In the data rows, the value 128 means zero.
Here are some points:
[108 133 132 132 143 147 113 103 117 120 113 152 111 128 113 123]
[ 88 154 136 134 160 148 124  53 107 112 108 163 118 151 123 127]
[ 96 176 145 137 199 141 108  79 124 128 125 142 110 134 105 104]
[166  91 103 128  89 123 167 172 142 128 130 100 134 129 151 141]
[158 110 118 103  80  58 177 191 148 129 161  72 174 139 172 145]
[139 123 146 137 132 115 138 135 136 117 131 111 136 126 140 125]
[ 98 134 152 140 124 112  95 116 127 123 144 138 153 122 111 106]
[121 145 133 123 129 121 126 114 131 131 134 140 131 129 123 125]
[160  82 105 108  81 112 153 175 141 128 131 125 132 124 160 139]
[148 132 121 102  91  91 155 160 135 121 147  92 166 133 160 135]
[104 184 149 143 212 164 101  66  94 136 123 142  96 128  90 110]
[119 141 140 126 147 140 108 105 120 138 123 154 111 122 109 119]
[138 120 128 112  94  90 139 157 143 131 143 105 154 127 147 127]
[ 63 211 157 143 255 180  69  10  97 127 110 173  83 134  72  98]
[ 82 178 161 134 177 131  86  56 115 130 123 175 119 125 104 104]
[205  22  79 104   0  67 200 255 168 121 152  60 192 126 209 171]
[154 112 114 113 126 142 150 136 137 140 118 131 117 136 141 145]
[144 118 129 109  93  77 150 172 146 131 150 102 157 121 155 134]
[ 92 177 155 137 207 154  89  65 116 125 130 148 104 127  91 115]
[129 156 122 136 187 165 126  99 112 131 115 120 103 143 111 124]
[101 164 151 128 166 139 102  75 125 129 138 155 116 131 106 114]
[110 140 147 139 147 138 101 102 124 124 127 148 129 119 120 117]
[140  96 133 117 100 132 102 150 131 154 122 148 115  95 101 122]
[161  99 103 129 101 117 159 181 140 125 135  92 138 130 148 139]
[100 143 159 141 135 116  81 110 128 121 139 143 145 119 107 100]
[125 130 114 134 136 136 145 129 124 112 125 112 139 138 139 139]
[138 121 141 113 121 139 138 127 134 141 120 137 125 129 132 137]
[151  97 119 126  73 126 151 168 144 106 134 107 150 128 156 135]
[128 135 134 124 144 135 127  99 130 136 121 149 118 138 127 132]
[110 153 152 128 147 113 106 113 133 134 142 133 137 118 117 108]
[113 160 134 134 164 134 123  99 122 139 126 132 116 118 115 117]
[177  76 107  99  44  61 181 219 161 131 157  76 172 128 179 151]
[145 119 115 125 131 149 140 132 126 131 118 122 116 132 133 138]
[128 113 118 124 101 120 147 139 128 114 125 113 142 139 147 137]
Then 32 other points, each followed by its number:
[105 157 136 115 175 161 111  81 121 134 117 159 101 130 113 126] 0
[136 142 126 119 139 113 152 127 130 139 143 110 133 138 135 128] 1
[103 135 155 129 134 133  94  85 125 130 117 175 123 120 109 116] 2
[113 141 130 136 155 136 115 120 123 126 127 126 123 132 121 129] 3
[ 92 182 156 127 171 131  97  74 124 138 132 153 119 130 105 107] 4
[139 125 111 133 141 153 138 128 127 119 120 126 114 131 122 140] 5
[153 123 113 104 118 119 170 150 142 136 134 115 134 139 159 153] 6
[123 169 141 126 198 148 123  80 116 142 120 142  97 131 114 116] 7
[123 122 150 137 103 104  93 140 134 125 139 133 153 106 114 118] 8
[136 103 132 109  76  97 138 142 131 134 141 132 154 121 143 129] 9
[ 90 145 154 135 160 171  78  78 113 153 109 187  94  97  74 102] 10
[138 132 126 117 110 116 148 145 135 133 136 111 140 137 139 130] 11
[116 175 138 133 191 148 121  87 116 141 122 124 104 134 110 119] 12
[ 96 141 156 149 150 139  84 103 120 133 131 154 126 110  96 105] 13
[135 120 128 122 110 118 127 136 134 129 132 132 135 134 138 129] 14
[175  64 113 107  33  77 167 236 158 126 160  75 172 115 177 155] 15
[119 136 135 132 151 133 114 117 124 127 131 126 122 121 116 118] 16
[116 157 125 136 183 164 125  84 111 127 110 138 101 133 107 123] 17
[155  83  99 122  64 105 157 191 142 114 138 100 161 129 162 144] 18
[ 92 185 149 135 214 163 107  54  99 132 109 160 111 140  92 114] 19
[141 114 124 121 136 127 142 147 136 138 132 112 111 131 127 141] 20
[172  78 102 107  56  91 176 203 147 125 145  87 167 133 178 154] 21
[178  66 103 112  54 116 162 192 137 131 126 113 144 125 166 153] 22
[118 116 136 144 107 121 114 128 122 108 136 129 143 116 128 124] 23
[ 59 234 171 145 255 168  77   0  93 144 111 183  82 144  65 101] 24
[118 152 115 145 157 141 136  96 115 111 113 123 119 150 123 133] 25
[172  83  94 124  86 128 171 194 132 122 107  96 140 122 156 148] 26
[141 114  96 143 126 150 160 130 119 111 118 113 120 143 145 142] 27
[157 107 123 105  90  87 158 171 145 136 164  98 159 132 158 151] 28
[101 152 139 153 146 137 113  88 117 115 134 147 126 135 112 120] 29
[136 118 137 113 112 110 126 160 138 127 151 112 145 125 133 125] 30
[126 118 148 130 125 148  84 129 118 143 120 170 105 100  88 112] 31
Which three of these numbered points are nearest to each point below, ignoring the direction in which the first points spread most? Their numbers follow each, nearest first.
[106 147 120 152 151 137 141 102 115  98 118 119 134 147 127 125] > 25 29 27
[104 157 150 123 137 104 116  99 129 133 133 138 141 134 121 118] > 4 28 9
[100 132 152 146 133 137  78 100 118 129 134 167 119 105  96 105] > 13 8 2
[103 155 127 152 161 147 129  86 102 103 122 121 124 151 115 129] > 25 27 29
[159 105 110 118 127 137 152 156 134 142 126 115 123 137 149 145] > 17 20 5
[109 156 134 135 167 153 108  99 119 126 112 147 108 124 105 119] > 3 16 18
[110 147 147 124 143 112 127 106 133 132 136 130 133 133 123 120] > 4 28 11
[146 122 142 116 102  89 132 175 142 125 154  96 147 121 141 127] > 30 15 4
[101 138 157 128 133 127  98  89 123 130 122 170 130 118 109 109] > 2 9 13
[101 150 138 141 142 126 115 102 121 121 136 133 127 143 114 121] > 29 21 11
[162  87 112 117  89 135 150 178 129 136 127 110 131 122 150 143] > 22 5 26
[119 132 109 146 130 137 144 120 118 106 122 110 132 149 142 129] > 25 27 18
[157  86  85 143  81 136 165 166 134 102 116  95 140 140 160 150] > 27 5 25
[143 118 109 117 120 134 147 145 138 138 122 132 122 132 139 145] > 0 5 17
[127 128 127 126 131 145 120 112 122 129 116 150  98 127 117 132] > 22 0 14
[130 109 123 140 102 129 131 146 132 113 119 115 136 130 136 133] > 18 3 29
